One turning vector, and how many steps it has turned
The counts run from 0 to 776.
[124 128 112 133  94 113 162 133 167 114 102 102 154 116 145 124 124 115
 123 135  96 138 125 182 147 136 122 140  98  99 127 105 126  99 102 156
 166 163 180 187 123 118 104 131 194 162 148 109 152 171 115 117 131 150
 125 118 117 103 183 140  87 132 108 162 121 101] : 220
[141  92 145 162 109  90 171 129 161 110  86  76 156  89 106 168  80 173
 117  90  95 146 162 120 146 126  95 109 109 148 122 147 146 123 118 163
 117 184 137 118 128 119 117 164 136 153 153 122 148 129 104 140 115 155
 137 143 134  87 105 155 123 136 140  89 112  82] : 263
[129 129 122 149  66 111 134 116 117 136  91 117 148  88 132 153 119 154
 130  91 120 121 126 135 174 125 113 112 129 114 138 117 142 100 102 167
 133 176 119 178 110  81  68 164 170 138 161 104 169 120 113 137 129 115
 125 130 121 103 131 151 109 200 132 100 126 120] : 705
[174 137 114 134 111 127  88 128 170 109  90  90 167 135 122  99 112 143
  94 141  94 128 142 153 156 132 140 125 103  96 121 135 122  83  86 141
 170 198 144 137 129 141 130 172 142 143 147 111 160 127  90 129 108 136
 140  95 144 146 160 179 101 176  95 158 151 124] : 508
[113  95 104 160  82 121 124 148 139 142  92 141  94  99 151 120 133 142
 107 121 127 159 126 129  96 171 170 117 163  86  90 137 150 138 146 152
 132 157 158 120 129 114 104 109 163 166 143 105 193 153 142 146 141 120
 117 146 172 106 115 210 118 166  99 116 105 117] : 667
[134 127 121 143 107  94 108 153 128 119  80 115 146 101 143 105  94 171
 120 101 113  82 110 153 135 107 135  84 129  80 119 121 110 124 106 181
 137 194 113 118 127 101 104 172 140 179 137 112 176 140  97 141 106 146
 135  98 117  95 109 157 122 181  96 121 131 103] : 596
[163 108 101 136  94 130 126 139 210 119  82  89 150 147  93 129  99 172
  91 139  71 134 140 129 149 141 124  93 124  97 146 140 145 115  84 137
 124 170 145 131 122 163 125 159 156 142 169 126 151  99  87 130 141 133
 138 125 128 160 164 187  99 167 103 133 129 111] : 98
[147 124  95 153  96 154 137 149 146 130 109 108 116  90 165 172 102 128
 115 112 118 202 150 126 107 132 139 155 179 106  87 147 160 118 159 142
 147 169 156 120  94 115 113 122 147 150 150 133 158 129 142 128 100 119
 134 152 120 110  97 172 171 135 139 109  75 109] : 14
[146 107  85 161  59 154 143 125 129 151  94 116 122 113 144 169 122 135
 131 148 114 173 122 106 117 143 166 146 197 132 107 141 153 115 125 140
 131 166 145 172  85  98  87 116 181 136 169 130 170 104 142 129 139 103
 128 159 131 127 145 174 132 155 145 122  98 129] : 315
[157  97 122 156 100 123 124 139 117 106 102 163 123 106 165 152 125 112
 113 152 150 193  98 159 127 148 147 158 141 123 111 151 147 102 141 170
 200 155 151 142  94 108  77 102 156 151 133 125 186 135 137 146 113 168
 136 140 136 127 136 159 116 158 145 163 141 115] : 331
[144  87 126 160  77 147 147 157 165 109 100 139 106 116 150 162 126 134
  80 158 133 205 124 124 129 130 119 129 137 123 158 190 173 111 117 134
 165 134 159 131 110 150  90 119 137 128 161 136 164 137 105 144 100 166
 133 159 149 151 149 156 117 147 167 161 131  84] : 11
[121 118  83 156  90 136  87 156 127 123 115 135 103  82 171 130 100 121
 127 106 138 154 109 157 117 126 150 131 143  69  94 132 140 129 153 156
 136 188 156  87 126 114 127 141 135 188 127 135 196 161 108 154  73 144
 135 133 135 114  97 182 161 156  95 139 104  87] : 106
[163  91 138 160  82 108 108 105 125 118 103  92 152 111 101 153 101 165
 113 116 110 152 130 106 161 125 126 110 117 146 132 147 146 102  97 137
 132 171 102 136 112 115  91 177 159 127 176 106 171  83  97 139 103 128
 124 146 143 118 132 177 115 198 137 101 122 124] : 265
[123  92  93 152  88 139 133 150 191 127  98 139 113 117 145 117 139 138
 114 150 119 147 100 140 114 150 141 122 131  70 120 141 150 119 137 154
 154 145 185 131 132 144 110 105 164 174 159 162 186 154 109 139 136 166
 144 151 132 153 156 190 114 130 101 168  98  96] : 498
[130 125 113 130  91 100 130 110 172 113  96  98 145 118 130 117 131 124
 112 115  87 155 138 151 131 166 151 140 120 108  96 116 129  98  92 145
 154 163 167 176 124 107 103 136 207 158 155  82 162 138 122 132 156 133
 114 110 140  88 172 168  86 174 100 136 119 132] : 129
[146 109 139 164 122  91 125 127 129 104 113  91 174  90 118 148  84 144
 129 109 123 151 118 158 170 110 104 124  96 121 102 140 124  85 101 159
 153 197 135 136 139 124 122 192 141 143 135 125 174 150  81 134  77 160
 156 110 130 109 119 152 111 138 119 120 114  94] : 583
[160 176  95 119 102 143 150 160 189 113  69 112 150 111 127 136  99 156
  46 121  98 140 165 163 133 112 104 116 121  99 162 140 166 104 111 137
 149 173 151 124 108 149 106 153 117 144 170 107 122 121  91 122 112 124
 157 124 121 146 148 147 126 167 135 141 144 106] : 399
[146 133 117 141  93 114 117 156 130 128  89 144 100  91 160 115 126 147
  93  98 126 115 124 148  93 122 145 122 140  83 114 123 139 123 132 185
 172 167 130 112 104  86  89 123 141 187 142  82 173 137 118 139 127 124
 119 110 147  71  94 164 126 193 109 137 143 106] : 518
[107 122 106 146  80 116 110 151 126 126 102 143  90  82 163 123 135 138
  99  85 127 133 120 133 101 146 154 113 147  69 106 131 153 137 137 167
 141 156 143 108 121  94  92 134 143 190 147  95 187 143 124 146 114 122
 106 128 146  64 100 183 136 170 107 122 121 114] : 517
[151 104 120 152  81 157 141 168 155 125 100 136 110 109 153 169 131 137
  88 154 122 211 123 118  98 136 127 146 153 136 140 190 166 111 129 123
 170 138 158 123  86 137 103 112 129 137 160 115 166 117 115 142  92 158
 141 161 141 146 133 162 140 131 170 163 118 106] : 12
[155 110 113 148  64 130  97 121 164 130 103  87 148 131 103 118 108 161
  94 140  71 133 117 107 143 117 140 110 112 118 151 164 152 111  66 121
 120 159 111 142 111 142 115 183 165 141 201  97 149  86  79 143 107 132
 119 126 122 145 158 159 117 179 132 134 129 121] : 676
[134  86 144 153  93 119 128 155 154 111  77 118 122 130 139 103 125 122
 104 161 112 169  81 141 107 148 134 110 104 114 129 180 133 114  91 120
 162 158 172 149 125 139 122 150 140 158 162 134 185 164  84 150 118 183
 141 138 167 144 174 160  95 120 117 165 144  92] : 360
[167 127 114 130 129 140 150 173 187  95  51 140 145 133 135 126  98 174
  85 132 102 118 143 150 103 120 119 114 146  92 138 126 130 131 141 179
 172 171 156  93  92 127 103 116 115 183 140 117 150 127 107 120 122 151
 151 117  92 136 115 161 139 153 137 140 145  99] : 260
[153 128  78 136  90 147 115 124 189 112  98 131 158 136 125 139 124 140
 126 159 108 136 115 160 168 132 153 135 130  72 122 104 134  96 119 160
 170 169 161 155 113 122  99 118 193 154 158 134 163 101 106 115 131 128
 138 126 116 165 178 184  94 161 107 156 114 123] : 647
[174 113  85 160  62 154 101 117 163 147 115 105 146 121 123 155 112 151
  99 138 101 177 132 101 153 143 148 130 153 114 130 157 152  97  99  95
 127 174 142 143 118 146 120 164 175 112 178 119 160  85 100 128 105 113
 127 160 129 161 158 173 118 166 140 120 104 128] : 176
[130 136 111 148 106 128 131 161 107 122  77 134  98 110 170  99 115 120
  95 134 151 149  97 148 105 143 155 111 151 126 116 147 137 114 119 155
 168 172 147 163 125 112  93 127 123 128 124 140 190 174 124 150 125 152
 150 138 175 130 148 180 106 158 115 136 183 105] : 469
[124  77 116 153 102 121 174 158 187 110  78 142 126 125 136 139 123 149
 118 157 118 158  97 144 135 161 126 119 129  89 142 153 139 121 121 163
 165 140 177 146 126 136  98  93 175 150 153 163 176 142 114 139 143 161
 136 153 143 145 175 174  94 111 117 158 123  91] : 649
[140 113 134 124 110  99 166 141 170 109  89  91 163 128 142 128 109 142
 124 122  91 123 118 178 143 125 118 137  92 110 106 112 119 108  85 172
 159 182 168 178 116 104 110 146 172 168 148 103 157 158 101 130 143 155
 138 115 103  86 171 125  99 133 116 137 121 100] : 371
[117 112 128 165  77 135 158 156 137 117  85 156  90 108 155 151 149 147
  88 133 143 184 115 133 107 166 145 123 158 123 121 157 169 123 148 157
 179 131 157 153 108 110  69  89 152 136 146 117 175 139 147 143 143 132
 128 158 160 112 140 170 108 160 142 134 138 114] : 240
[152  95  94 148  70 158 112 143 133 132 116 114 116 112 142 161 110 135
 112 155  97 184 122  99  80 133 169 156 182 115 109 175 165 125 122 104
 121 154 148 130  90 127 127 140 150 164 177 102 163 106 113 136  99 137
 115 158 115 123 113 154 164 129 146 150  81 127] : 514
[156 117 123 131 150 106 145 157 149 107  82  74 170 112 136 135  77 151
 131 104 104 132 135 160 114 123 114 127 116 117  93 122 102 121 112 166
 152 222 147 121 117 121 144 177 128 174 129 113 159 151  97 122 107 163
 152  98 102 105 122 157 145 125 102 103 140  97] : 672
[124 106  93 142  80 147 126 158 142 151  90  93 113 120 143 105  99 131
 108 152  91 149  96 110  77 137 163 113 182  87 122 157 128 134  99  93
  96 166 154 138 114 154 155 165 141 167 163 131 176 149  90 153 105 141
 137 149 130 151 150 168 140 112  98 126 117 107] : 286
[152 130 127 137 103 153 139 195 142 119  71  97 110 109 159 137  98 140
  81 133  83 177 121 107  47 118 146 139 170 146 131 176 158 128  90 111
 140 181 150 141  99 132 135 151 112 169 157 105 150 134 110 139  98 144
 130 143 119 114 125 130 162 116 152 130 149 113] : 212
[131 148  93 131  86 119 147 113 179 121 111 109 141 111 143 158 138 128
 101 122 102 186 147 155 160 170 134 145 122 110 121 121 157  82 117 150
 159 145 173 172 129 125  87 115 196 128 161 114 149 133 130 126 145 114
 129 133 149 101 166 169  92 172 123 133 105 111] : 479
